One turn moves each row of this set onto another row. After a few examples, where does it send each row asked below?
Navu: [  9   3 -40 -12 -18  10  -4  22  20 -17   9  -4  -4  -6 -26   9 -36  -6
  11 -10  -3 -17  11  -2  -6]
timu: [ 34 -16   2  13   4 -11  -2 -23  27  10 -11 -61  20 -37  -6   4 -15 -18
   2   4  15   3 -29  -7   0]
Vuzen: [ 47 -18  -1  19  -9   1  16  -6  -7  -9  -6 -23  14 -48   1 -22 -23 -22
  -1 -19  13  15 -25  -5  13]
nubes: [ 22 -13 -23 -28   8  23 -39 -23  13  12  20   8   0  -4  15   2 -11  -7
 -19  -8   1  34 -39  -1  15]
sifof: [ 10 -12  12 -35  22   7  -5 -39   5   0  -5 -39   1  28 -13  -1 -10 -16
   8 -26  -1  31 -10  -2  12]
Bavo: [  3  15 -39   9   1  20 -12  16  11 -19  17 -26   9 -14 -19  30 -22  -8
 -16 -16  34   6 -21  -2   8]
tobu: [ 43 -16  15  13 -11  -9  -5 -21  29   7 -16 -58   9 -34 -16   7 -17 -24
  -7  -2   7  -3 -31  -2  -2]
peged: [ 34 -29   8 -23 -39 -16 -22 -13   7  -6   3   7   5 -27  -7 -13 -20  12
  -7 -23  19 -13 -33 -10 -18]
diz: [ 29 -18   9  -9 -50 -18 -16 -13   2  -4  -5   3  11 -22 -21 -23 -20  -3
 -23 -30   6  -5 -35 -13   4]
Fenap: [ 28 -31   6 -23  22   1  -1  11  32  21   1 -49  12   0 -15   1 -21 -10
  25 -30  -2  12  -3   5  15]
sug: [-19  -4 -39 -16 -19  -7   5   9  18  -1   4  -5   7   0 -29  -4 -35 -12
  10  -8  12 -17   9  -6  -4]
fir: [ -3  -9 -28  -2  20  23 -30  -7  -1  -9   4 -10 -31 -14   5 -14   1 -18
  -9  -2  18  28  -9  13  20]
kuvo: [  3   7 -33   0   0  11  -7  21  19 -10  26 -30   4  -4 -17  26 -20  -5
  -9   4  41   2 -15 -18   8]
naza: [ 45 -14   8   7  -2 -11   2 -27  21  12 -16 -49  16 -23 -15  -2  -7 -16
   4  10  12 -10 -42  -8   2]
gon: [  9 -20 -14 -30  12  10 -42 -30   8  18  24   7  -1 -12   5   9 -22 -22
 -16 -21  -2  30 -27   8  18]
Zin: [ 39 -20   0   8  -2  -1   9  -8   1  -9 -11 -24   2 -49   8 -32 -40 -13
  -9 -10   4  15 -40 -18   5]
Pid: [ 27 -12  12 -23  29   5 -12 -43   6   1 -10 -39  -7  25  -4   6 -15 -10
  11 -25   1  20 -11   9   6]
Dad: [  7 -18   7 -40 -15 -22  12 -10   0 -27  12  -4  -1  -4 -24   0 -40  14
 -14  -5  19  -4 -10  10 -12]
lim: [ 10 -16  15 -37 -20 -28  13 -15  -7 -23  21   5   3  -5 -16  -3 -37 -11
  -9  -9  19  -2  -6  -9 -10]
Sog: [ 37 -25   5 -34  12  11   2  -1  34  14   0 -37  21   0 -16  -1 -17  -8
  22 -19 -12  16   3  23  14]
fale: [ 19  -8  17 -38  17  23 -20 -39   7  -4  -4 -32 -14  16   9   7 -20  -5
  17 -19  -3  22 -12   5   3]
rov: [-10  -7 -29   4  22  21 -18   5   0  -1   2  -1 -23 -16  19  -5   6 -16
  -5  -4  29  16 -21   2  13]
goz: [ -9   1 -46 -13  -9   0  -7  23  17 -18   4  -2  -2  -4 -23   1 -22 -11
   6 -10  -4 -18   5  -8  -8]
Gipu: [  0  -6 -24  -2   8  16 -27   3  -5  -9   7  -4 -26  -1  18  -3   7 -29
 -13  -8   5  24   2   6  24]
rotan: [  3 -11 -28   6  14  19 -20   1  -9  -7  10   2 -30 -13  -1  -6   1 -23
 -21  -4  10  28 -13  10  31]
vomi: [ 26 -17   7 -20 -46  -7 -12 -16  20 -10  -1   9   8 -28 -23 -15 -12   8
  -2 -16  14 -12 -31 -15 -18]
teked: [ 21 -16  10 -29  15  11 -15 -37   0   6  -7 -51  -7  29  -6  -4 -14 -22
  13 -10   4  23  -7  -1  18]
nulo: [ 46  -8  13  17  -2  -9  -5 -16  23   8 -10 -59   7 -27 -13  15 -16  -5
   2   1  -2  -4 -20   4  19]
Gal: [ 22 -36   1 -11 -46 -18 -18 -15   3  -2   0   7   3 -24 -25 -11 -23  12
  -7 -22  10 -10 -30 -21 -11]
kabi: [ -1   3 -42  -1 -22   4  -3  13  17 -13   9   8  -2 -10 -16  10 -21   2
  12 -10   2 -11  20  -5  -4]

Gal moves to goz
Gipu moves to teked
And these:
gon moves to Fenap
rov moves to fale
Vuzen moves to lim
rotan moves to sifof

One turn moves each row of this set onto another row. After a few examples, where does it send each row asked below?
memep: [ 19   8  25  26  10  13   9   1  -4  17  -5 -24 -26   4  17]
mot: [31 -8 24 40 -7 13 10  3  2 22 11 10  0 13 23]
kug: [-15  10  -3  -8 -12  -5 -21  17   8  40   3 -14 -20  16   4]
Tudus: [ -7 -12  33 -19   5 -20  -7  23  -2  14 -10  25 -40   4  14]
Paku: [ 29   0   5  17 -17 -44 -22   8 -13  17 -21  20   6  22   8]
Tamef: [ -9  11  -2   8  24 -12  -7  -3  12  51  -6 -18  -9  -3   2]
mifi: [-20   4   7  38  17 -15  13   3 -32   2  20  17   5   1  15]
lar: [  8 -26  -6 -15   5 -20 -15   4 -19  50 -10 -13 -11  -4  -2]
Kobun: [29 19  8 26 12 12 17  0  2 26 14 19  3  1 24]
Gaki: [ 11 -29  -8 -12   5 -26 -12   4 -27  46 -14  -8  -7  -5  -3]
Dazok: [ 16   0   8  31   6 -44  31  23   5  28  12  30 -17  -2  14]
Dul: [  0  24  16   3 -21 -31  -6 -10 -29  -1 -10  15  -6  21  13]
vebo: [-21   1   7   2   3 -17  14  20 -16  18  31  40   6  15  -9]
kada: [ 21 -19  -9 -20  19 -27 -24  24 -14  29  16  -3 -23   6  11]
Badel: [ -9  -3   4 -10   2 -14 -36   4  23  36  18   6 -18  15  -1]
Paled: [ 37 -19   7  -8   0 -15   3  38 -12  13  19  30 -12  15  -7]
Kilap: [ 19  -7  15  36  -8 -33  33  12   5  27 -10  17 -22 -11  -3]
Sedu: [-15   5  10  43  18  -8  15   4 -25   8  22  14   7  -2  17]
Tilez: [-26  -6  26 -20   5 -20   6  16 -11  33 -19  24 -23   0  16]
Bok: [ 3 -3 23 21 35 -6  3 -9  2 34 25  9  2 12 35]
Siz: [ 14 -13   1  -7  -6  -5  22  14 -21  45  -9  23  11  -1 -18]
kupid: [ 28  20  -6   7  -4 -43 -15   5 -13  21 -20  27   8   9   6]
poda: [ 27 -21 -12 -16  19 -33 -21  22 -20  23  10   0 -21   4  10]
ripo: [ -2  -4  18   7 -18   0   8  15 -10   0   5  17 -21   2 -35]
Kagov: [  7 -13  13  18  16 -19 -26  23  15  26  18 -18 -25  24  16]
bibag: [  3  13  21   2  -9 -37 -16 -22 -18  -1   0  31  -3  19  10]
zorof: [  0  -4  18  40   9  -5   2  -5 -20 -16   7  10 -17 -11  -8]
tosiz: [  5  -1  21  46  11  -1   5  -3 -13 -12  11   7 -17 -11  -3]

Kobun moves to kug
Bok moves to Tamef
vebo moves to Siz
And these:
zorof moves to poda
Tudus moves to Dazok
tosiz moves to kada
bibag moves to kupid

One turn moves each row of this set onto another row. After a few examples, where does it send each row asked below?
T: [  1 -15  -5  36  12  16  -3  21  23  19  -3  16 -20   2  -7  -2   7  21]
N: [ -8 -20   2  50   7   6  -5  22  28  21  -4  27  -4  -2   0   9  -5  10]
S: [ 17  24  -1  16 -17   2   0  21  -1   4   5   1  11  -9   8 -13 -42 -14]
V: [ -2  -3 -18  14  10  -2 -21 -16  32  -2 -30 -25  34 -13 -36  11 -17 -23]
W: [ 24  27   0  33  -4  10  -9  26  10   6  18  -2  25 -16  -4  -3 -39 -15]
M: [ 27  -3 -14 -13  -8   4   2  -8  11  19   3  12 -14  14 -38  19 -17 -29]
X: [ -9 -11   0  13  -6 -32  21 -10  32  23 -20  -2   1 -17 -15  -4 -20 -32]
B: [ 13 -20  11  20 -15   4  -5   3 -23   7 -31  14   8  17 -56  13   3 -16]
C: [ -5  -9  -3  49   5  15 -11  16  13  16   2  26  -9   4  -8  12  21   8]
U: [-13 -16  -1  41   9   4  -3  25  34  29  -7  35  -6   5  -7   6   3   1]
P: [ 20  32  10  30 -11  -7 -14  29  10  16   1   8  19 -24   6 -11 -26 -15]
A: [ 23 -21  14  38  -6   0  -4  13  -1  16 -32   8   6   6 -70   8   2 -17]
Y: [ 19 -16  13  23  -6  11 -11   8 -19   8 -32  18  -1  11 -64  14  -3  -9]
L: [ -4   2 -11   3  10  -3 -18 -11  41  -2 -27 -16  43 -12 -31  17 -16 -27]
D: [  3  13  19  14  -1 -11  -6   7 -14  41 -14  34  27 -16  -4   3  -7 -28]
Q: [ 24  29   1  20 -16   8  -6  16   4  14   1  -4  19 -14   2  -9 -46 -10]
J: [-18 -11  -7  25   9  -9 -24  -8   2   8  25  19  13   8 -14  30   3 -22]
E: [ 10   4  -5  -1   2 -15  -4 -13  32  -4 -30 -27  30 -24 -27   0 -12 -11]
F: [  2   3   0   9   8   7 -18 -14  19  -5 -36 -30  37 -23 -23  12  -3 -16]
R: [ 24 -12   2  20 -10  11   1   0   3  10 -19   6   7  11 -75  21   6  -9]

A moves to F
J moves to M
U moves to B
And these:
Y moves to V
E moves to P

